One vector is turned by the same rotation once a step. Each row is the vector after some number of steps, and that number follows the row.
The counts run from 0 to 537.
[ 79  77 140 147 112 105 111 147  97 158 140 138 161 105 120 158 117 116
 124 104 111 129 141 142 126 120  97 123 192 142 153  83 148 138 157 146
 105 118  90 137 112 100 123  49 132  76 112 119 140 106 114 104 133 139
 132 135 157 146  71 150 138 161 140] => 219
[146 157 144 157  82  98 191  79 151 123 144 149 101 137 108  95 111 126
 187  59 113  85 135 147  92 137 110 132 159 120 131  62 116 133 145 161
 137 135 131  59 129 155 131 118 158 144 148 110 152 101 131 133 162 119
 128 123 135 148  68 135 126 157 103] => 300
[ 89 137 158 130 133  92 154 136  98 151 151 132 163 119  96 126  88 102
 166 131 132 130 151 153 110 121 109 144 208 167 141  81  88 130 155 182
  91 105 118  98  98 103 152  92 150 125 115 127 110 123  85 122 123 133
 116 124 152 176  95 131  86 140 109] => 92
[145 100 148 140 105 111 183 106 117 145 124 190 106 137 114 136 106 114
 134  99 114 148 126 137 111 165 114 107  92 120 150 104 140 158 111 162
 108 134  47 102 159 139 122  71 113  59 139  92 158 117 137 130 141 127
 126 137 177  95 104 126 141 135 152] => 350
[117 129 141  77 118 123 132 122  62 119 150 130 127 145 109 124 164 121
 130  97 154 113 173 123 104 128 103 100 136 136  92  99 133 134 127 164
  96  90  77  78 145 112 141 132 168 151  78 132  97  87 116  87 130 100
 163 159 100 155 116 133 132 162 134] => 199
[113  62 142 131 122 144 151 109  89 149 150 146 154 106 137 153  96 129
  79 161 132 161 119 114 133 136  90 150 144 154 118 106 144 146 131 172
  91  99  65 123 144  82 122  64 128  87 121 103 126 137 135 119 123 116
 125 125 176 106 130 159 116 157 153] => 488
[123 116 114 176 100  87 129 124 126 104 155 135  82 175 130 128 103 153
 113 136  88 125 135 106 106 134 105 134 120 179 140  86 103 100 133 164
  91 115 129  75 143 105 132  68  93 125  99  94 152  84  87 161 147 108
 129 135 170  92  91 154 142 149 143] => 296
[ 96  72 152 126 124 124 143 150 108 155 149 144 143 147 115 109  92  90
 129 109 113 132 152 168 115 183 118 135 120 156 135  85 146 157 120 172
 103 108 103 128 128 121 152  71 100  61 132 110 136 131  83 140 161 159
 109 145 152 143  84 106 126 109 141] => 525
[159 115 148 135  81 142 207  94 149 148 106 170 118 162 117 127  99 132
 191 102 129 128 141 148  80 133 121 136 110 117 135 119 120 162 130 183
  87 147  72  80 153 139 141 111 144 113 144 112 163 132 120 122 161 103
 121 119 175 144 105 115 102 113 134] => 103
[ 86  78 138 152 100 103 141 116 112 132 128 138 135 109 156 150  95 121
 109 131 102 138 115 124 123 123 104 164 155 128 133  82 163 119 114 157
 100 104 119 143 132 112 130  59 133  91 122 104 157  86 124 153 159 139
  87 138 159  68  97 152 134 156 161] => 115
[107 135 123 132  93 124 111  95  84 131 157  66 144 145  99 136 141 108
  93  98 135 116 159 126 114 142  92 119 139 147 104 115 159 149  97 165
 127  64  91 154 135 103 136  99 163 144  88 126 112  81 143  62 134 129
 154 146 136 182 121 151 128 151 117] => 358
[129 106 160 141  65  86 154 120 109 102 146 183  86 129 130 151 130 140
 115 127 113 144 103 110 103 135  98 149 111 118 140  74 113 101  90 141
  96 126  93 100 138 107 121  79 125 115 111 116 162  71 116 121 124 111
 139 128 199  87 122 150 162 153 139] => 225
[113 152 141 154  86  87 171 103 128 130 157 146  86 165  95  72  86 108
 160 143 109 140 140 155  85 163 120 163 106 140 119  86 105 115  92 203
 104  86 133  95 122 129 156 105 126 129 125 105 144 110  98 159 149 171
 126 148 145 112 102 104 121  98 133] => 261
[109 129 160 131  93  78 114  91 102 115 141 129 113 143 110 138 154 115
  88 113  95 106 140 121  95 162 112 121 132 131  86  68 174 113 117 155
 151  97 106 114 109  91 115  78 118 120 126  81 129  65  99 125 146 116
 122 125 104 116 120 126 163 136 147] => 188
[136 141 153 135  58  95 137 108 131 138 145 134  95 163 124 152 130 151
 133 148 125 148 131 115  95 130  80 165 126 163 120 135 117 111  61 150
 140 118  81 136 115 112 125 101 143 128  96 132 143  73 128  93 136 108
 142 120 172 122 107 170 135 146 115] => 121
[108 132 107  66 126 163 138 121  75  96 141 115 107 128 134 107 162 124
 154 111 160 105 126 105 110  93 103 152 131 116 121  84 154 155 134 167
 104  89 103  77 167 133 126 132 168 154  96 120 113  90 121 106 139  83
 155 157 152 116 131 137  82 157 142] => 270
[ 99  75 154 155 130 122 135 148  91 161 138 159 155 145 124 108 118 111
  83 105 119 124 144 156 121 163 134 125 143 139 104  89 142 142 151 194
  99 102 121 131 150 106 166 100 101  94 101 128 110 125 124 124 171 143
 145 167 124 132  97 118 146 152 154] => 184
[112 124 112 178  75 118 132  82 115 173 109 146  94 140 109  97 107 106
 140 137  83 100 126 163 111 183 113 157 110 116  88 116 150 154  90 203
 129 111 136 137 131 115 145  85 119  92 108  73 164 115 112 131 151 155
 116 130 143 115  99  94 121 135 118] => 387
[134  92  99 118 140  97 163  94  71 110 192 133 152 162 103 100 101 117
 126 111 121 146 125 159 133 162  95 121 120 167  59  77 140 123 134 172
 103 107 152  64 146  78 125  91 124 141 117 121 123 109 105 117 101 110
  96 167  97 134 123 100 136 144 138] => 96
[101 121 115 115 114 130 152 110 102 156 105 136 156 107 111 121 110  88
 186 104 129 114 132 170 116 145  92 118 151 150 105 114 133 179 128 187
 140 132  74 116 120 116 135 126 176  80 123 115 134 151 136 106 138 135
 134 141 123 169  68 142  96 156 122] => 108
[ 85 128 144 119 124 120 102 139  96 109 137 128 133 146 116 114 153  96
 125 110  98  96 154 130  90 131 121 132 168 131  83  67 165  96 153 163
 102  94 142  87 120  99 145  96 132 139 103 102 102  76  65 138 161 104
 133 159  99 132 104 127 136 140 149] => 435
[107  97  95 132 133 163 135 121  99 139 125 140 143 105 129 116 125 112
 170  94 133  89 117 166 130 122  98 146 183 131  88  99 162 168 164 197
 127 115 149 104 154 108 161 101 161 100  93 114 107 146 111 123 144 106
 132 162 107 162  81 123 102 175 131] => 3
[ 89  74 143 135 104 124 133 170 125 142 146 158 130 140 131 128 107 126
 132  97 117 150 142 151 114 144 103 146 121 169 155  85 132 137 130 152
 100 124  96 119 139 116 139  55  90  80  95 120 159 104  98 137 164 133
 116 128 160 126  51 122 143 118 166] => 526
[163 122 125 162 117 164 159  73 133 118 113 152  83 130 106 117 119 132
 182 112 112 101 132 146 120 116  95 161 142 126  78 110 124 162 129 207
 129 146 138  89 147 117 149 142 163 145 139  76 123 134 128 110 158  92
 135 126 135 166 140 130  82 143  93] => 409
[150 173  92 117 100  96 166  86 140 130 127 142 121 143 102 133  93 120
 203 126 115 130 140 138  97 120  95 127 124 166 145 124  86 139 109 159
 111 116  78  61 107 121 102 112 146 127 134 105 155 129 115 116 114 117
 116 105 175 131  83 127  92 141 106] => 372
[133  99 164 131 104  93 171 120 153 125 133 169 133 134 165 129 127 135
 149 127 107 135 151 142  72 121 119 154 156 177 106 104 125 104 128 150
 111 133 104  63 121  95 109  93 125 114 145 121 120  85  68 139 141 102
  98 115 127 124  78 154 135 127 133] => 27
[110  91 151 153 111 113 157 111 115 142 153 115 122 156 135  73  84 112
  99 116 111 125 160 158 103 179 128 159 114 164  81  85 156 124 108 202
 137  91 138 139 143 124 160  99 116 108 109 125 128 113 122 130 162 149
 135 172 115 121 103 108 165 125 158] => 151
[116 105 112  85 131 165 151 108  69 108 158 121 113 121 122  73 133 123
 140 134 143 120 123 121 141 124 106 155 139 115  91 100 138 157 110 216
 108  84 124  56 172 108 137 136 161 148  86 114 105 137 124 105 130 102
 138 172 118 114 138 128  86 171 145] => 271
[148  72  93 143 110 120 179 106 141 136 137 159 138 136 152 137  88 134
  85 130 112 132 140 126 109 141 107 111 128 189 107 116 151 132 156 174
 124 126  88  87 149  94 115  44 104  93 101 108 147 126 101 143 115  95
 108 131 149 104  83 136 137 167 170] => 312
[ 97  99  98 110 130 154 167 107 102 118 139 115 166 104 166 129 100 102
 143 130 127 117 131 129 136 106  86 148 151 167 124  89 170 156 152 155
 159 100  88 100 126 119 108  64 156  71 111 125 155 130 123 145 135 104
  97 132 139  92  87 144  98 173 156] => 5
[143 139 113 121  79 148 146  88 127 142 109 111  94 156 121 167 114 137
 132 135 134 119 129 112  95 153  80 128  94 180 137 153 127 165  84 156
 136 100  39 128 132 110 121 100 129 107 102 110 162 103 154  98 145 103
 123 102 182 134 101 153  96 123 122] => 247
[111  96 104  98 110 119 138  74  75 124 119 116 148 117 159 135 137 117
  99 140 116 123 117 120 104 142 124 123 138 121  65  93 202 127 119 158
 130 107 114 119 145  87 106  83 143 105 115  95 133 110 100 125 122 102
 100 134 120  88 116 107 157 169 174] => 347
[109 121 157 145  93  81 107 110  93 105 134 155 105 126 120 153 150 114
  90 124  96 125 128  95 103 133 101 130 168 106 110  64 155 102 143 142
  63 110 123  89 129  90 120  76 108 135 122  94 133  62  72 136 144  96
 140 123 162  92 134 145 136 137 142] => 330
[162  85 109 155 109 129 189  60 136 143 131 148 137 176 121 130  64 110
 125  97 110 130 144 134 113 167 128 124 123 133 104 123 145 142 152 167
  89 138 112  72 163 109 126  78 105 102 138  97 154 125 132 140 114 104
  86 112 158 122 103 115 134 126 138] => 207
[109 104 130 136 131 169 200  98 131 149 127 124 162 126 123 124  97 115
 167  87 133  88 154 135 125 119 109 141 176 157 136 106 143 178 177 180
 131 122  97  93 143 118 123 118 165  87 143 110 111 162 130 130 158 107
 116 127 129 156  91 131  85 165 112] => 37
[ 90 114 166  94  98  86 123 129  96  87 127 155  96 100 126 125 155 114
 115 155  97 128 123 119  95 144 108 172 127 125  97  78 158 103  80 170
 124 104 108 111 112  93 125  97 133 119 110  97 128  61  58 132 168 116
 138 142 143 110 117 128 138 104 148] => 259
[ 98 134 159 128  76  83 130 104  99 110 145 142  75 133 125  81 141 109
 137 130 102 126 122 139  99 166 122 179 106 124 101  64 144 109  80 187
 108  95 141 115 124 120 145 112 131 131 112 109 136  68  90 132 157 140
 138 143 126 108 120 112 138 107 147] => 260
